128 stands for zero in the data rows.
In each game, the first row plays the second. By how much does the first row win? 10 means about a draw, 20 a big win and 0 a big loss. Wins can go round in a circle. Each row has two weighted sums of its numbers, A and B, taken from their middle values. A row wins by its A times the other's B, less its B times the other's A.
[124 137  86 103 138 121  62 102 174 175 127 161 132 114 133 102]
[104 141  77 143 168 133  86 156 171 105 127 165 117 139 113 163]: 11
[108 144 136 159  71 171 100 145 130 158 144  57 158  93 116  54]
[214  84 173  71 141 142 177  81  54 140 140 162  97 169 115 152]: 15
[122  63 130  92 132 114  80 180 160  71  89 127 149 110 216 146]
[104 179 152 145  76 134 123 150 119 177 143  91 182  58 120 123]: 7
[107 155 126 118 164 184  68 166 197  91 184 157 166 107 100 143]
[110 143 115 158 148  81 185  89 127  83 107 143  85 147 161  92]: 8
[ 99 147 107  94 127  94 123 161 113  70  71 117 137 134 145 142]
[111 126  92 115 155 197 147 189 115  96 157 150 167 131   0 202]: 10
[155  71 129  97 128 126  81 164 149 153 118 120 158 100 131 163]
[165  70 145 104 146 255  71  88 143  97 198 150  96 149  35  58]: 3
[255 130 100 125 114 126 140 154 125 160 113  93 138 128 113 146]
[147 141  73 139  99 119 158 118 125 115 126 111 116 137 105 104]: 11
[105 142  82 165 154  74  92 137 176  64  94 144 114 134 255 142]
[135 122  89  97 159 205  61 154 176 135 170 120 141 147  92  62]: 15
[113 131 150  96 164 121 157 110  95 169  85 156 130 135 117 134]
[ 96 186 184 190   0 201 129 167 124  96 213  68 181  70   9 151]: 11
[136 103 132 114 127 143 145 162 128 129 124 127 159 124  99 161]
[159 121 116 113 155 114  66 151 179 188 103 159 153 100 145 131]: 11
[ 80 173 157 167 193  84  62 175 157  80  77 192 188  74 192 196]
[160 115  91 123 142  86 185  92  83 181 106 146 127  98 143 136]: 8
[104 179 159 219 202 145  61  70 224 149 142 184  64 242 104  91]
[103 178 217 168 198 209  73 175 213  90 211 218 198  70 110 191]: 11
[123  73 133 100 111 141 119 161 157 111 161  99 153 101 125 154]
[ 97 174 167 197 215 164  68  75 199 101 178 176  61 220 109 110]: 10
[ 99 173 144 153 180 128  60 194 250 151 110 165 160  75 125 179]
[219 106 136 111 109 116 137  74 124 190 114 108 111 136 149  62]: 9
[112 167 168 161  71 113 139  53 145 112 200  96  72 160  58  74]
[139 102 104 132 114 113 103 155 131 148 134 112 135 117 125 152]: 9
[118 105  92 129 112 148 106 137 138  97 111  78 117 158 150  74]
[162 130  83 138 147 126  88 110 181 156 148 146 124 107 130 120]: 9
[ 76 158 102 176  93 202 104 142 130  97 173  55 108 186  95 109]
[ 94 172 182 173 196 130  57  75 164 161 112 210  88 176 119  78]: 11
[150 147 124 125 115 116  94 107 132 163 113 106 126 133 134 115]
[115 104 110 104 131 156 100 127 145 124 150 118 114 164  95 121]: 10
[190 105  70 122 101 152 106 134 131 153 136  96 130 109 119 126]
[226  63 162 116 110 105 106 174 151 100 105 106 146  72 221 157]: 6
[216  87 133 139 134 109  99  84 155 189  98 111  75 171 138  99]
[181  98 183  87 130 121 141 118  91 166  93 133 104 160 119 115]: 9
[111  79 148  68 133 255 133  86 116  94 198 123  91 192  15  94]
[101 173 141 140 188  96  73  91 220 193  91 184 115 138 162 167]: 3
[ 85 167  92 108 122 114 132 174  95 194  75 120 161  99 127 194]
[121 114   0 123 111 121 108 117 148 147  96  98 116 134 127 114]: 9
[ 94 153 153 122 171 102 170  81  83 193  93 160 106 154 153  77]
[125  83 174 104 133  99  95  57 147 177 135 136  81 150 144  95]: 9
[125 139 119 139  89 138 142 105 138 121 157  30 121 132  93 101]
[117 136 123 164  67 123 118 132 140 147 127  57 133 110 122 125]: 12
[125 114  89 132 108 143 115 133 139 179 120  66 115 135 142 103]
[136  76 189  66 126 115 146 172 113 148 112 137 190  77 125 187]: 12
[215  68 144  81 120 150 129  85 130 129 148 100 103 180 105 106]
[146  84 108 109 114 120 158 123 126 155 144 112 106 147 130 105]: 10
[107 174 157 137  87 140 121 182 118 167 107  55 194  83 122 163]
[106 162 110 154  82  64 141 124 132 175 103  58 133 106 157 146]: 3
[165  98 191  75 144 135 152  73  66 184 123 143 107 136 129 144]
[113  99 147  42 149 161 141 192 107 133 108 146 200  69 120 180]: 12
[138 116 129 101 139 198 165 178 101  90 150 135 169  91  80 191]
[196 127 103 105 114  96  85 126 142  79  88 123 133 118 143 129]: 12
[108 143  98 139 156 113 196 132  62 118 120 176 142 112 122 139]
[229 100 113 123 133  97  94 141 178 146 107 142 135 111 137 160]: 9
[177  83 120  87 119 109 167  73 109 104 157 119  94 174 115 160]
[127 162 122 148 148  51 203  84  82  72 109 162 135  85 188  74]: 17
[105  86 128 105 124 132  88 189 148 151 104 129 167 103 119 193]
[134 126 112 120 142  97 174  90  63 147 120 155  92 146 133 132]: 11
[191  65 181  45 134 177  69 200 183 115 147 135 210  60  99 178]
[255  67 245  58 137 153 134 201 114 111 133 114 213  62 108 192]: 4
[153 102 141 122  91  84 157  84 113  68 113  79  79 140 155  82]
[ 90 165 131 154 190 179  55  95 166 119 135 187 125 150 101 137]: 9
[160 100 164 109 159 136  71 199 140 136 101 161 214  80 102 202]
[101 154 130 155 102 108 131  91 118  67  88  84  97 161 176  94]: 7
[113  79 149  74 150 179 153 197 107 135 138 126 173 113  96 177]
[ 68 153 101  98 130 102  95 134 135 166  71 117 129 155 121 118]: 6
[140  96 140 112 108  98 126  91 124  72 106  70  99 153 246  62]
[121 166 120 149  85 141 126  87 126 138 135  68 112 148 116 100]: 11
[145  96 114 131 126 113  97  95 197 134 164 148  93 139 137  68]
[104 149 107 143 102 149 137 125 129 126 132  88 107 156 105  80]: 12
[103  92 195 101 122 109 101  83 143 193 102 109  55 177 135  88]
[221  84 152  19 128  64 102 139 127 186 122 147 175  49 166 192]: 15
[119  67 189  81 131 127  93 213 155  75  82 124 215  56 166 190]
[217 105  23 132 117 148 100 135 140 109 122 111 113 160 107  81]: 18
[153 103 124 115 132 127 173 152 104 127 143 157 159 100 119 182]
[108 172 164 146  80 108 123 171 121  73 108  68 173  74 250 162]: 10
[ 90 150  69 165 173 108 190 135  95 113 100 198  94 172 116  85]
[ 88 104 190  80 164 114  68 113 144 189  77 153  88 170 132 162]: 8
[107 117  46 113 132 224  90 177 151  85 174 120 130 168  59 105]
[159 157 133  96 111 185  91 177 123 122 150  97 194  79 105 187]: 9
[139 128 123 163  90 161 116  88 140 114 186  85  75 178 119  85]
[ 98 138  80 157 100 143 154 129 116  92 115  92  96 177 120  89]: 10
[126  84 177  40 130 120 160 169 117 135 163 132 187  65 127 194]
[118 159 145 199  73 167 131  87 127 156 159  64 120 134 114 100]: 12
[129 127  83 100 114  96 147 108 104 194 112 117 144 104 153 137]
[122 124  98 139  81 128 142 115 119  74 150  74 126 116  61 103]: 14
[110 104 160  79 140 240  79 198 144  86 138 132 196 101  31 185]
[152 118 131  99 152 161 149 132  13 139 117 144 114 174  96  99]: 8
[ 98 176 130 154 179  76  70 143 150  54  91 201 144 113 155 165]
[115  60 163  74 116  86  99 165 176 137 114 138 152  97 137 169]: 10
[157 133 127 131  93 114 114  79 141 123 143 113 109 134 102  99]
[ 90 202 149 247  16 141 121  87 125 128 149  81  99 184 100  72]: 9
[199 118 100 114 100 103 115 110 135 192 132  88 149  88 155  56]
[132 131  66 122 176 128 173 150  16  84  94 168 141 124 157  75]: 12
[ 87 198 164 222  51 192 115 108 139  97 171  36  97 167  91  81]
[136 111 157 112 148 156  67 166 217 125 153 166 187  97 111 165]: 9
[114 152 136 192  45  92 118 147 133 172 122  85 142  89 155 126]
[ 91 157 116 168  84 120 126 159 141  82 128 126 145 113  95 176]: 11
[ 74 146  80 143  92 125 128 144 129  96 114  96 139 142 100 107]
[ 95 167 143 170  71 155 140  80 126 123 126  98  77 213 101 120]: 10
[127 153 140 166 166 120 187  79  73 183 141 149  95 123 147  85]
[142  88 145  89 143 211 144 160 120  93 175 125 183  96  72 108]: 16
[118  95 137 137 107  89 126  69 145  74  83 103  59 192 204  80]
[119 122 117 113 118 190  93 134 140 104 178 121 136 123  63  88]: 8
[ 80 153 136 140 193  79 177  86   0  73  82 201 132 116 212 105]
[ 94 133  54 122 116  90  99 150 131 185  75 122 126 132 153 114]: 11
[255  75 146 111 123 158 103 145 142  91 151 131 141 112 115 156]
[119  81 143 150 142 152 106 162 165 101 144 146 152 119 114 157]: 6
[138  90 138 117 117 100 165  81 105 188 105 104  72 158 204  72]
[ 93 191 157 196 206 139 196 145  78  97 158 189 165  89 118 148]: 8
[130  48 243  77 133 138  74 172 175  87 127 111 203  24 149 109]
[102 134 108 137 102 125 150 160 126 119 115 103 145 127 128 176]: 16
[111 168 156 125 166 144 173 151  73 118 198 152 189  53  75 172]
[112 110 112 110 124 115  99 137 155 185 101 122 146 108 134 142]: 9
[111 110  49  96 113 133  86 148 130 186 126  94 149 110 126  91]
[140  85 113  84 136 148  87 131 148 104 101 117 110 175 108 111]: 11
[144  82  90 123 103 107 160 126 127 161 136 103 110 119 140 133]
[ 92 136 123 107 163  99  87 120 162 180  93 154 125 134 138  95]: 12
[103 162 126 160 153  69 202  83  89 122 142 184  83 117 144 138]
[ 81 162  95 131 105 130 118 151 133 163  92  93 152 138 115 141]: 12
[ 76 182 126 149 172  83  67 101 189  87  74 181 109 157 172 129]
[154  73 110  93 129 122  96 137 152 120 138 132 131  88 136 146]: 8
[101 152 143 157 201 157  67  67 171 127 186 208 109 136 107  62]
[113 154 151 118 161 122 174 173  94 161 122 165 172  86 123 191]: 11
[193 122 120 151 137  64  85  75 173 156 111 165  87 126 154 106]
[148  92 189  65 127  87 103 185 186 185 103 133 169  64 137 193]: 5
[124 165 166 110 165  91 159  77  89  92 106 156 117 130 176  80]
[104 142  84 117 105  95 100 131 148 193 100  83 157  91 131 122]: 8
[240  92 101 111 144 120 171 133 112 194 123 145 136 100 145 127]
[115  86 211  49 131  81 153  74 115 151  99 146  28 168 139 158]: 7
[ 94 189 174 192 169 255  92 143 213  66 189 201 183  61  36 186]
[191 141 124 133 134  83 109  83 138 148 142 145 117 109 146  84]: 4
[ 94 187 160 207 220 144  59  77 182 114 187 207  80 200 106 114]
[235 150 115 130 159 123  77 126 135 151 116 156 123 142 123 130]: 8
[134  93 184  55 143 121  70  81 162  78  97 146  66 187 170 120]
[102 167 107 176  40 104 125 154 133 151 113  72 137 113 144 162]: 12
[188 140  99 125 109 164 112 142 129  77 179 116 122 138  73 125]
[ 62 183 119 147 105 195 116 189 120  96 156  92 165 132  38 175]: 13
[144 100 121 109 141  98 165 142 102  91  94 147 146 106 183 119]
[111 169 142 180  70 147 137  73 125 138 160  60 102 147 124 103]: 12
[108  91 130 103 128 151 137 109 118 120 108 107  96 189 112  70]
[119 153 163 146  83 226 113 176 120 102 198  53 166  91  98 164]: 6
[152  96 163 130 106 129 144  73 126  67  92  93  65 180 180  60]
[121 169 124 183  64  47 147 122 127 187 123  89 128  81 161 168]: 15
[130 119 103 122 114 120 170 166 127 120 132 123 137 138  98 155]
[ 92 177 135 168  93 100 130 114 119  96  93  93 108 150 187 100]: 11
[ 88 129 114  97 163 174 141 167 105 127 127 155 170 128  88 102]
[122 106 138 122 158 153 170 150 115 139 136 141 156 110 121 115]: 11
[106 156 143 133 103 172 104 187 134 108 167  86 169  95  91 163]
[ 95 155 100 149  86 169 111 122 139 123 143  78 123 158 108  73]: 8
[143 151  88 147 167  80 196 116 100 164  86 186 104 154 141 136]
[ 86 164 138 136 165 143 161 131 105 152  97 153 115 174 116 148]: 12
[148 103  90 129 115  94 168 128 108  69  81 114  95 175 230  70]
[178  67 128  98 110  92 104  85 170  61 104 129  77 173 188 116]: 15
[139  77 129 110 126 144 113 114 144 108 217 117 138 104  97  69]
[145 113  98  97 115 127 130 123 120 120 129  96 140 135 111  77]: 10
[102 136 103 150 160 148  72 161 196  99 124 166 124 149 120 130]
[118  94 163  66 134 172 154  62 101 122 153 149 104 158  84  89]: 10
[159  67 148 104 114  83 110 149 153 191 111 120 140  86 171 155]
[ 87 207 157 170 176 114 177 114 120 141 110 174 117 162 121 166]: 13
[121 134 138 111 112  78 110 172 127  68  87 121 178  79 190 191]
[137  70 139  55 121 133 100 166 135 113 158 103 160  98 119 142]: 9
[116 130 118 155  90  98 156 139 125 122 148  96 121 133 135 142]
[136  67  77 132 107 136 118 165 137 141  99  72 104 153 123 131]: 5
[115 152 117 179  46 123 144 160 115 162 117  80 128 120 137 144]
[ 96 160 109 152  80 112 102 148 128 198 111  77 153  89 136 139]: 10
[132 134 112 136  98  96 110 123 142 148  78 122 105 149 133 126]
[107  72 140   0 135 111 145 176 109  75  90 130 190  63 140 183]: 9
[ 93 167 123 180 153  77 199  89  95 131 113 167  59 172 145 155]
[211  95 123 107  97  88 125 125 145 158 155 112 139  88 134 149]: 6
[ 92 116  99  89 120 110 139 118 114 200  94 121 137 131 137 153]
[ 94 171 117 161 223 148 183 127  59 110 143 178 126 139  66 126]: 17
[185  63 173 103 110 116 144  57 124 200 125  91  12 175 139 100]
[ 98 186 178 184  51 118 116 197 135  80 106  56 207  39 168 189]: 8
[163  92  93 132 140 123  93 145 157  84 101 132 117 143 138  51]
[122 146 110 108 100 132  96 115 130 191 117  93 149 106 148 130]: 10
[121 113 108 118 175 159  63 166 154 152 155 147 159 109 116 145]
[126 128 121 133 148 204  75 149 165 111 211 146 151  98  99 148]: 8
[122 151  78 143 176 109 189 106  42 158 127 169 135  98 129 112]
[115 166 162 160 163 246  83 171 143  98 255 142 176  91  64 157]: 14
[120  82 141  46 122 132 119  76 134 109 154 125  82 181 129 140]
[ 98 120 108 115 144  73 164 105 122  65  82 139 120 137 172 134]: 10
[ 98  89 115  82 126  99 100 175 125 183  90 115 148 111 141 172]
[112 128  92 128 158 149 176 164  56 125 157 150 144 121 112 162]: 8
[100 174 145 247 204 131 179 165  59 176 120 178 161  71 135 139]
[105 165 155 163  80 227 113  86 139  95 172  76  64 199  56 117]: 6
[255 108  90 136 149 115 181 121 102 165 110 140  99 137 144  55]
[181 121  94 140 111 116 115 140 133  64  95  65 110 149 205  65]: 9
[208  68 195 129 125 140 175 170 117 144 155 115 162 103 132 149]
[109 117  23 114 118 139  99 123 140 143 109 102 128 139 123 123]: 13
[147  73 177  91 121  96 170  65 115 187  99 121  37 184 153 118]
[ 98  89 142  78 140 127  78 209 144 129  87 133 186 116 117 192]: 4
[153  71 140  38 152 144  53 186 156 191 103 145 188  80 151 160]
[104 140 144 129 112 109 149 100 123  67  84 110  94 172 164  89]: 10
[102 187 170 199  22 122 115  69 125 187 131  52  98 148 142  90]
[131 129 102 119 162 100  75 147 158 186  88 160 156 111 118 103]: 11
[117  72 164  55 149 170  76 214 146 128 124 136 255  88 103 169]
[169 107 132 111 107  87 144  89 127 191 109  92  97 139 154 121]: 12
[158  87 137  94 141 131 160 159 105 145 114 132 153  98 116 149]
[255  87 121 126 115  60 123 150 145 160  96 126 132 110 150 186]: 18
[106 158  96 112 157  98 184 133  53 178  80 184 148 110 130 133]
[115 141 122 123 103 122 125 148 135 130 125 107 158 116 109 180]: 10
[129 174 116 126 156  67  74  93 169  70  73 179 120 140 232 119]
[128  73 161  79 137 182 135 204 119 109 130 118 209 105  97 162]: 4
[118 132 147 147  84 135 103  94 141 173 103  87  89 157 138 111]
[100 185 159 202 184 183  73 185 228  98 188 170 183  88  78 178]: 7
[147  90 100 103 118 157 107 149 141 126 141  94 128 133 115 106]
[129 102 138 110 125  84 198  71  95 156 107 158  85 157 149 150]: 13
[103 147 108 138 157  96 172 149 117  72  97 148 142 117 177 140]
[103 190 200 209 223  95  74 164 156 180 118 188 190  51 142 170]: 14
[ 98 161 138 137 158 136  62 153 170 112 137 166 163 100  76 155]
[136  69 157  93 136 112 173 162  91  81 114 126 156  88 169 162]: 16
[113 168 157 169  61 106 133  56 122 196 127  51  86 158 142  93]
[114 150 156 145  89 111 147  62 127  60 103  78  70 175 159  85]: 10
[213  93 110 106 148 125 169 151 113 194 113 154 149 103 144 132]
[229  95 133 118 129  62 175 151  99  76 109 147 151  70 161 188]: 11
[220  47 138 113 115 115 178 150  99 161 130 107 134  83 156 128]
[112 131 127 118 172 129 144 112 102 197 123 141 155 103 134  70]: 2
[ 79 140  89 116 176 170 158 151  76 117  99 157 127 168  91 153]
[158  77 136 102 117  76 181  55 119 151 135 134  87 160 144 106]: 10
[130  90 175  72 138 157 144 199 110 129 143 117 208  60  99 193]
[ 99 175 136 185  53 140 126 165 139 122 230  66 149  97  83 178]: 6
[ 95 137 114 138 175 161 166 155  27 201  94 156 127 153 111 115]
[128 109 103 117 108 152 140 140 132 163 139 105 145 104 121  84]: 12
[ 87 198 158 225  60  92 118 193 117  73  85  50 177  76 192 193]
[ 96 186 167 135 102 248 126 205 128  93 150 108 194  84  81 190]: 10
[ 95 177 211 162  79 200 104 176 143  84 203  85 193  68  40 175]
[ 67 202 136 173 205  71 192 196  98 151  77 211 171  80 134 223]: 8
[120 119  76 118 151 128 167 169  92 127  90 142 121 168 117 176]
[128  69 162  70 147 158 153 112   0 141 118 141 101 203  91 102]: 3
[127  63 124  99 121 151  86 104 154 166 161 108 114 151 118  82]
[ 89 187 151 152 186 151  44 207 217 177 117 195 183  92 128 179]: 10
[100 171  87 156 166 177 192 127  80  62 172 181 112 151  96 144]
[ 96 153 114 125 104 181 131 148 125 119 146 107 158 109  77 131]: 12
[ 82 107 107  88 132 111 134 165 112 160  83 136 174  94 124 171]
[103 179 116 166  94  90 139  91 139 145 106  98  65 189 147  99]: 11
[185  56 196  92 114 197 148 173 120  88 249 106 209  66  81 170]
[ 92 180 101 172  73  88 135 140 123  62  87  91 130 122 163 103]: 11
[250  91 118 106 132  89 156 120 123 176 121 127 134  95 153 149]
[114 147 143 153 103  89 162  65 119  53  95  98  38 188 174  78]: 11
[102 177 254 189 194 104 190  59  55  80 105 188  32 213 216 102]
[ 90 173 120 134 109 133 123 130 129 127  82  80 102 192 103 115]: 6
[ 85 185 160 193  60 227 135  69 124  83 145  81  76 197  46  70]
[ 81 157 113 131 180 141  63 168 189 119 137 181 159 114 103 178]: 6
[104 180 137 164  47 158 116  99 127 150 156  69 125 151 109  73]
[174 126 123 104 162 128  56 126 154 170 103 180 124 143 122 127]: 9
[ 82 123  89 106 148  90  94 161 142  62  59 147 138 133 138 122]
[100 159 146 187  41  89 151  83 121 150 116  76  80 165 151  65]: 12
[ 71 182 183 200  41 108 131  77 122 133 109  69  83 199 122 131]
[165 140  79 125 153 162  69 162 172 127 158 146 142 132  92 144]: 10
[ 96 141  93 149 174 214 183 171  90  89 240 162 133 141  73 155]
[ 94 174 106 181 161  58 206 145  38  51  85 205 129 106 163 142]: 11
